Where one turn sends some rows of the set: a few examples, then the rows asked
lagum: [-0.73  3.24  1.55 -1.60  0.12  1.62  1.69 -1.52 -2.79 -0.55 -1.40  0.53
  0.29  1.65  1.05  1.10  0.64 -1.45 -0.43 -1.14  0.26  0.71 -3.18  0.91
  0.74 -0.93  2.82 -0.77 -3.48]
fugov: [-1.33 -2.03  1.48 -1.39  0.21 -1.65 -3.48 -0.04 -2.72 -0.82  1.09 -0.94
  1.37 -1.18  0.44 -1.07 -2.80  2.76 -1.07  1.62  0.42  0.48 -2.00 -0.18
  0.80  0.40 -1.30  0.99  0.90]
Kofod: [ 0.57  0.16 -0.58 -2.22  2.24 -1.01 -2.51  0.39  0.96  1.20  2.55 -1.86
 -1.64  2.65 -1.31 -1.76 -1.53  0.88  2.29  1.38  1.30 -0.92 -0.52 -0.37
  0.83  2.42 -0.56  1.32 -1.58]
lukeg: [-0.43  3.02  1.79 -1.57  0.18  1.63  1.80 -1.66 -2.92 -0.21 -1.44  0.66
  0.10  1.35  1.26  1.12  0.55 -1.28 -0.20 -1.58  0.46  0.79 -3.16  0.83
  0.59 -1.17  2.73 -0.50 -3.40]
Dupem: [ 1.58 -0.81  0.41  0.24  1.07 -1.87 -2.85 -0.85 -1.27 -0.64  0.75 -2.14
 -0.46  1.01  0.06 -1.32 -0.14  2.20 -2.67  1.23  1.40  1.09 -1.27  0.50
  0.04  0.69 -2.48  1.76  2.80]
gafiz: [-1.13 -2.80  1.28 -1.15 -0.87 -1.40 -2.44  1.50 -2.83 -0.27  1.56 -0.33
  0.78 -1.38 -0.10 -1.04 -2.13  2.58 -1.61  1.74 -0.46  0.76 -1.43 -1.19
 -1.10 -1.05  0.19 -0.22  1.31]
pov: [-0.50  2.96  1.78 -1.53  0.22  1.66  1.81 -1.64 -2.85 -0.16 -1.41  0.62
  0.22  1.27  1.21  1.15  0.51 -1.25 -0.14 -1.52  0.33  0.72 -3.14  0.84
  0.59 -1.21  2.70 -0.57 -3.52]
Bis: [-0.16 -0.25 -1.19 -0.30  2.20 -1.35 -3.22 -0.01  0.66  0.74 -0.24 -2.57
 -0.35 -0.29 -1.14 -0.75 -0.46  1.01  0.56  0.57  2.29 -1.38 -1.42  1.12
 -0.09  1.95 -2.75  1.64  1.43]
rane: [-0.68  3.17  1.53 -1.58  0.37  1.64  1.84 -1.58 -3.17 -0.16 -1.37  0.87
  0.43  1.25  0.94  1.11  0.56 -1.31 -0.02 -1.27 -0.02  0.75 -3.38  0.57
  0.79 -1.25  2.42 -0.65 -3.33]
Dufem: [-0.36 -0.84 -0.54 -0.54 -0.26 -0.57  1.03  3.03  1.69  1.19  1.40 -0.85
  0.24 -1.07 -2.82 -0.36 -0.73  0.84  0.61  0.42 -0.52 -2.39 -1.23  0.57
 -2.48 -0.15 -1.71  0.58  0.16]
pido: [-0.73  3.28  1.47 -1.64  0.17  1.57  1.73 -1.53 -2.76 -0.41 -1.41  0.53
  0.33  1.58  1.09  1.17  0.61 -1.45 -0.40 -1.10  0.21  0.66 -3.23  0.90
  0.70 -0.97  2.89 -0.91 -3.42]
vikor: [-0.59  3.16  1.57 -1.59  0.41  1.66  1.83 -1.66 -3.18 -0.27 -1.36  0.76
  0.46  1.32  0.97  1.13  0.55 -1.35 -0.06 -1.25 -0.04  0.75 -3.27  0.59
  0.74 -1.29  2.40 -0.58 -3.30]
safem: [-0.96 -1.82 -1.02 -1.10 -0.68 -1.38 -2.40 -0.40  0.71  2.28  0.41 -0.26
 -1.25  2.00 -0.61 -0.31 -1.11 -1.71  1.52  2.67  2.30  0.20 -1.16  2.24
  0.58 -0.07 -3.64  0.66  0.37]
mide: [ 0.37 -1.51 -0.13  0.78 -0.68 -2.44  0.41 -1.15 -1.41  1.35  1.89 -2.73
 -0.81  2.88  1.04 -1.60 -0.72  0.82 -1.22  1.64 -1.13  2.03  0.04  1.58
  1.19  1.83 -2.93  1.27  0.78]
roko: [ 0.74 -0.84 -0.93 -1.91  0.87 -0.56 -1.16  2.43  0.77  2.04  3.04 -1.25
 -2.36  2.19 -1.87 -1.62 -0.75  0.54  1.72  1.50  0.07 -0.78  0.15 -1.48
 -1.40  0.68  1.37 -0.28 -1.29]
viv: [-0.88  0.37  0.08 -0.46  0.74 -1.45 -2.83 -0.10  0.60 -0.39 -1.23 -2.20
 -1.40  1.29 -1.69 -0.54  0.53  1.87  2.00  1.94  0.86 -0.72  1.12  2.33
  1.35  2.03 -2.87  0.71 -0.29]
sulas: [-0.36 -1.26 -1.92 -0.07  0.60 -0.88 -1.60  2.52  0.87  1.91  0.28 -1.87
 -1.14 -1.01 -2.05 -0.54  0.58  0.56  0.47  0.67  1.06 -1.62 -0.57 -0.21
 -2.85  0.02 -0.49 -0.21  1.53]
lazoz: [-1.09 -0.98 -1.41  0.33  0.24 -2.09 -0.02 -0.57  0.13  2.37  1.07 -3.11
 -0.63  1.99  0.09 -1.24 -1.04 -0.16  1.41  1.23 -0.31  0.01 -0.02  2.20
  1.23  2.90 -3.36  1.28 -0.51]
kes: [-0.53  3.41  1.54 -1.82  0.13  1.59  1.75 -1.61 -2.86 -0.18 -1.62  0.36
  0.41  1.08  1.42  1.03  0.67 -1.56 -0.07 -1.43  0.30  0.91 -3.06  1.14
  0.84 -1.09  2.50 -0.50 -3.05]
pefik: [ 1.60 -0.37  1.76 -0.26  0.16 -1.50 -0.25 -0.31 -0.45 -1.32  2.01 -1.17
  0.91  1.00 -0.68 -1.24 -1.27  2.64 -2.59  0.91 -0.32  0.33 -1.90  1.18
  0.45  0.53 -3.72  2.69  1.62]
duluv: [-0.48  3.32  1.37 -1.86  0.06  1.73  1.81 -1.56 -2.91 -0.01 -1.61  0.43
  0.29  1.07  1.30  1.06  0.77 -1.62 -0.20 -1.33  0.24  0.79 -3.01  1.04
  0.70 -1.09  2.67 -0.65 -3.13]
mer: [ 2.04 -0.26  0.87 -1.80  1.65 -1.41 -2.43 -0.74 -0.77 -0.05  3.31 -1.72
 -1.61  3.81 -0.23 -2.19 -1.33  1.95 -0.34  1.88  0.69  1.13 -0.46 -0.65
  1.40  1.68 -0.70  1.63 -0.46]
bug: [ 0.46 -2.78 -0.11 -0.51 -2.34 -1.51 -1.15  0.42 -0.88  1.86  1.53  0.54
 -1.76  2.56 -0.22 -0.57 -0.43 -1.04 -1.14  3.20  0.83  1.90 -0.57  1.02
 -0.90 -2.06 -2.20 -0.31  1.59]
pono: [-0.76  3.24  1.47 -1.61  0.12  1.64  1.70 -1.55 -2.81 -0.49 -1.37  0.45
  0.33  1.62  1.06  1.18  0.55 -1.56 -0.35 -1.18  0.31  0.69 -3.20  0.90
  0.77 -0.85  2.85 -0.83 -3.46]
tokog: [-1.23 -1.78 -2.05  0.50 -0.86 -1.76  1.30  1.52  0.48  3.37  1.45 -2.53
 -1.30  1.27 -0.64 -0.98 -0.33 -0.78  1.51  1.13 -1.23 -0.31  0.58  1.13
 -1.04  1.46 -1.52 -0.30 -0.42]
kifaz: [-0.51  3.04  1.66 -1.61  0.25  1.60  1.70 -1.61 -2.90 -0.23 -1.50  0.64
  0.20  1.30  1.29  1.09  0.51 -1.34 -0.06 -1.65  0.39  0.62 -3.15  0.85
  0.60 -1.15  2.76 -0.49 -3.50]
pusol: [-1.04 -0.66 -0.68 -0.34 -0.62 -0.89 -1.26  2.47  1.02  0.85 -0.85 -1.46
 -2.17  0.45 -2.61 -0.20  1.41  1.32  2.05  2.03 -0.19 -1.07  1.80  1.00
 -1.34  0.30 -0.78 -1.12 -0.30]
nagez: [ 0.25 -2.40 -0.80  0.93 -1.81 -2.01  1.70  0.99 -1.11  2.30  2.25 -2.13
 -1.44  2.21  0.19 -1.37  0.01  0.32 -1.12  1.73 -2.06  1.79  0.73  0.52
 -1.08  0.34 -1.20 -0.34  0.79]
tup: [ 0.67 -1.36  0.74  0.23 -1.70 -1.33 -0.75  1.79 -0.78 -0.39  0.16 -0.99
 -2.32  1.63 -1.62 -0.67  1.81  2.47 -0.99  2.66 -1.29  1.13  2.02  0.26
 -1.36 -0.96 -0.34 -1.01  1.22]
sep: [-0.57  3.26  1.60 -1.59  0.37  1.64  1.82 -1.60 -3.17 -0.32 -1.36  0.83
  0.46  1.32  1.02  1.07  0.63 -1.42 -0.08 -1.21  0.02  0.72 -3.31  0.64
  0.87 -1.29  2.43 -0.46 -3.24]
gaz: [ 1.58 -1.50  1.16 -0.10 -1.28 -1.00  1.37  2.26 -0.21 -0.17  2.49 -0.39
  0.06  0.19 -1.62 -0.95 -0.42  2.12 -2.68  1.07 -1.58  0.08 -1.05 -0.14
 -2.36 -1.35 -1.55  0.65  1.70]
niv: [ 2.25 -1.20  0.53 -1.57  0.25 -1.14 -0.96  1.24 -0.87  0.77  3.87 -0.91
 -2.39  3.37 -0.80 -2.07 -0.53  1.74 -0.88  2.00 -0.51  1.28  0.22 -1.81
 -0.91  0.01  1.20  0.20 -0.13]
Tebe: [ 0.86 -0.26  1.55  0.10 -0.31 -1.87 -2.16 -0.76 -1.15 -1.58 -0.24 -1.72
 -1.54  2.46 -0.66 -0.98  0.94  3.02 -1.21  2.60 -0.08  1.60  1.23  1.57
  1.24  0.65 -2.51  0.69  1.08]
gava: [ 0.32 -2.07  0.15 -0.66 -1.16 -1.78 -2.23 -1.31 -0.69  1.27  1.15 -0.09
 -1.25  3.04  0.19 -0.69 -1.02 -0.81 -0.67  3.11  1.79  1.86 -1.14  2.04
  0.94 -0.58 -3.77  1.01  1.34]
bip: [-0.41  3.30  1.54 -1.83  0.01  1.63  1.75 -1.67 -3.01 -0.13 -1.45  0.40
  0.41  1.19  1.47  1.06  0.72 -1.54 -0.35 -1.30  0.24  0.97 -3.02  1.13
  0.73 -1.16  2.70 -0.50 -2.95]
Vuno: [-0.72  3.17  1.60 -1.62  0.38  1.60  1.87 -1.71 -3.16 -0.29 -1.46  0.77
  0.39  1.27  1.01  1.08  0.59 -1.46 -0.05 -1.26  0.03  0.69 -3.26  0.61
  0.81 -1.30  2.38 -0.53 -3.28]
kul: [-0.48  3.01  1.77 -1.61  0.26  1.60  1.71 -1.63 -2.94 -0.27 -1.47  0.53
  0.21  1.32  1.21  1.06  0.45 -1.32 -0.13 -1.57  0.39  0.73 -3.17  0.86
  0.56 -1.12  2.66 -0.47 -3.46]
remu: [-2.24 -2.61  0.09 -1.52 -0.41 -1.02 -2.43  2.37 -1.43  0.77  0.96 -0.55
  0.75 -2.37 -0.86 -0.59 -2.24  1.78  0.53  1.41  0.02 -1.00 -1.47 -0.94
 -1.55 -0.46  0.34 -0.55  0.39]
gud: [-0.69  3.17  1.47 -1.64  0.09  1.63  1.73 -1.56 -2.82 -0.54 -1.39  0.53
  0.31  1.56  1.08  1.14  0.64 -1.52 -0.41 -1.14  0.20  0.72 -3.20  0.92
  0.76 -0.93  2.89 -0.80 -3.40]
kened: [-0.42  3.29  1.53 -1.81 -0.10  1.62  1.85 -1.49 -3.00 -0.07 -1.46  0.42
  0.34  1.11  1.42  1.10  0.77 -1.55 -0.26 -1.39  0.27  0.82 -3.01  0.96
  0.68 -1.17  2.72 -0.62 -3.04]
vir: [-2.48 -1.79  0.29 -1.72  0.68 -1.40 -3.60  0.87 -1.37  0.13  0.49 -1.13
  1.34 -2.12 -0.49 -0.70 -2.86  1.78  1.07  1.28  0.93 -1.21 -2.00  0.01
  0.25  0.90 -1.21  0.69 -0.01]
liba: [-0.79 -2.52 -1.24 -0.75 -1.81 -1.19 -1.24  1.31  0.59  3.00  0.85  0.29
 -1.72  1.62 -1.03 -0.09 -0.47 -1.88  1.07  2.80  1.39  0.27 -0.62  1.31
 -1.29 -1.46 -2.17 -0.56  0.61]
tige: [-0.19  0.24  0.17 -0.71  1.21 -1.08 -0.62  0.52  1.50 -0.04  0.90 -1.66
  1.09 -0.37 -1.87 -0.68 -1.66  1.33  0.58  0.37  0.66 -2.06 -1.98  1.88
  0.34  1.64 -4.01  2.41  0.12]
tek: [ 1.56 -1.96 -0.31  0.42 -0.36 -1.28 -1.21  1.69 -1.05  0.59  1.32 -1.34
 -1.30  0.29 -0.85 -1.03  0.83  1.82 -2.81  1.36  0.15  0.85 -0.55 -0.79
 -2.67 -1.08 -0.20 -0.06  2.89]

gaz goes to pefik
bip goes to kes
lagum goes to pono
Now find these:
niv goes to mer
viv goes to pusol
nagez goes to mide
safem goes to liba
gafiz goes to fugov
sulas goes to tek

Where one turn sends some rows of the set: a few examples, then the rows asked
kofur: [ 1.42  0.47 -0.37  1.05 -0.38 -3.16  1.20 -1.24 -0.24 -0.18 -3.48  2.50
  0.29 -0.57 -0.29 -0.80  0.41]
sud: [-0.67  0.83 -0.92  0.96  1.57 -0.12 -0.93  2.39 -1.21 -2.09  0.64 -1.48
  0.71 -2.11  0.69 -2.55  0.71]
sut: [-2.20 -1.66 -0.88 -1.77 -0.59  0.87  0.93 -1.18  1.19  0.48 -0.13  0.40
 -3.62  1.61  2.15  0.58 -1.60]
duner: [-0.53 -0.27 -0.76  0.59 -0.38 -0.10 -0.50  4.13 -1.25 -2.51  0.33 -0.97
  0.38 -1.58 -0.53 -1.27  1.27]
direm: [-0.24 -1.02 -0.83  4.40  0.07 -1.03  0.01  1.84  0.14  0.14 -2.00  1.53
  0.86  0.49  0.20 -0.26  1.09]
Godo: [-1.43 -1.05  0.92  2.79  0.41  1.38 -1.24 -0.36  0.53  0.85 -0.87 -0.66
  1.73  0.17 -1.13  2.56 -0.10]
Radob: [ 0.03  1.88 -1.18 -1.58 -0.60 -0.65  1.56 -2.88  1.08  0.48  1.85  0.21
 -3.59  0.43 -0.12 -0.32  0.98]
toso: [-0.91 -2.59  1.66 -1.72 -1.44  0.21 -1.54 -0.74  1.49  1.58 -0.94  0.37
  0.45  1.82 -1.37  1.20 -0.91]
noza: [-0.09  3.33 -0.88 -0.73 -0.19 -0.42 -0.32 -3.18 -0.03  1.18  0.92  0.20
 -3.27  0.75  0.41 -0.27  0.40]
rapop: [-0.34  1.02  0.08  2.75  1.86 -0.28 -1.63  0.64  0.20  0.88  0.69  1.50
  1.40  1.41 -0.01  2.07 -1.41]
Mir: [ 2.85  0.66  1.12 -0.50  1.34 -1.00  0.08  0.62 -0.84 -0.46  0.17  0.01
 -1.99  0.62  0.45 -3.07  2.08]
nok: [ 1.69  0.74 -0.41 -0.34  0.57 -0.82  0.50 -0.67 -0.30 -0.48  0.65  0.01
 -1.86 -0.92  0.53 -4.23  2.57]
fadu: [ 1.07 -1.70  2.94 -0.57  0.07 -0.13  1.74 -0.46  0.25  1.19  0.10  0.24
  1.67  1.45 -1.24  1.88 -0.58]
libo: [ 2.31  1.06  0.64 -0.29  0.88 -1.20  0.88 -0.40 -2.30 -0.35 -0.17 -0.95
 -0.72 -0.16 -0.80 -3.00  2.31]
kof: [-0.94  1.23 -0.22  1.00 -2.18 -1.20  0.01 -3.09  0.86 -1.19 -2.59  2.05
  0.98 -1.93 -0.95 -0.85 -0.02]
refo: [-1.44 -0.74 -0.04 -0.99 -3.02 -1.44  1.16  0.83  2.42  0.69  0.30  1.90
  1.12  0.49 -2.67 -0.77  0.38]
Mamu: [-2.28 -1.85 -0.25 -0.73 -0.23  1.19  1.97  0.00 -0.85 -2.44 -0.59 -2.04
  0.45 -2.00  0.90  1.27 -1.32]
Kizuk: [ 0.18 -1.24 -0.12  2.61 -0.69 -0.53 -1.75 -0.23 -0.11 -0.67 -2.50  2.66
  0.06  1.30  2.39 -1.63 -0.52]
depa: [-2.58 -0.52 -0.45 -0.38 -0.26  1.58  0.38  0.45 -0.16 -2.60 -0.65 -1.21
 -0.76 -2.43  0.76  2.59 -1.54]
Zer: [-0.49  0.92 -0.78 -2.02 -1.35 -3.03 -0.82 -0.95  1.67  1.14 -1.12  2.64
  0.09  0.45 -2.30  0.09 -0.82]
rus: [-0.50  0.50 -0.93  0.50  1.87 -0.58  0.24  3.41 -0.21 -2.40  1.31 -0.83
  0.76 -1.93 -1.12 -1.11  0.79]
rumir: [-2.33 -0.58 -1.03 -1.92 -1.56  0.23  1.31  0.04  0.81 -0.56  1.61 -0.82
 -2.87  1.80  1.43  1.91 -1.37]
Fotug: [-3.31 -1.09 -2.10 -1.26 -2.45  0.65  0.41 -0.45  0.67  0.39  0.72 -0.11
 -2.75  1.41  1.80  0.25 -1.23]
funug: [-0.51  2.41 -1.83 -0.85  1.03 -1.17  0.51 -2.16  0.31  1.93  1.54  0.53
 -2.87  1.50 -0.66 -1.45  0.40]
rubo: [-2.04 -0.76  0.20 -0.53  0.30  0.92  0.42  1.37 -1.42 -2.46  0.07 -2.64
  0.15 -0.72  1.99  1.49 -1.72]

rapop goes to refo
libo goes to depa
Now find these:
Godo goes to Zer
nok goes to rubo
Mir goes to Mamu

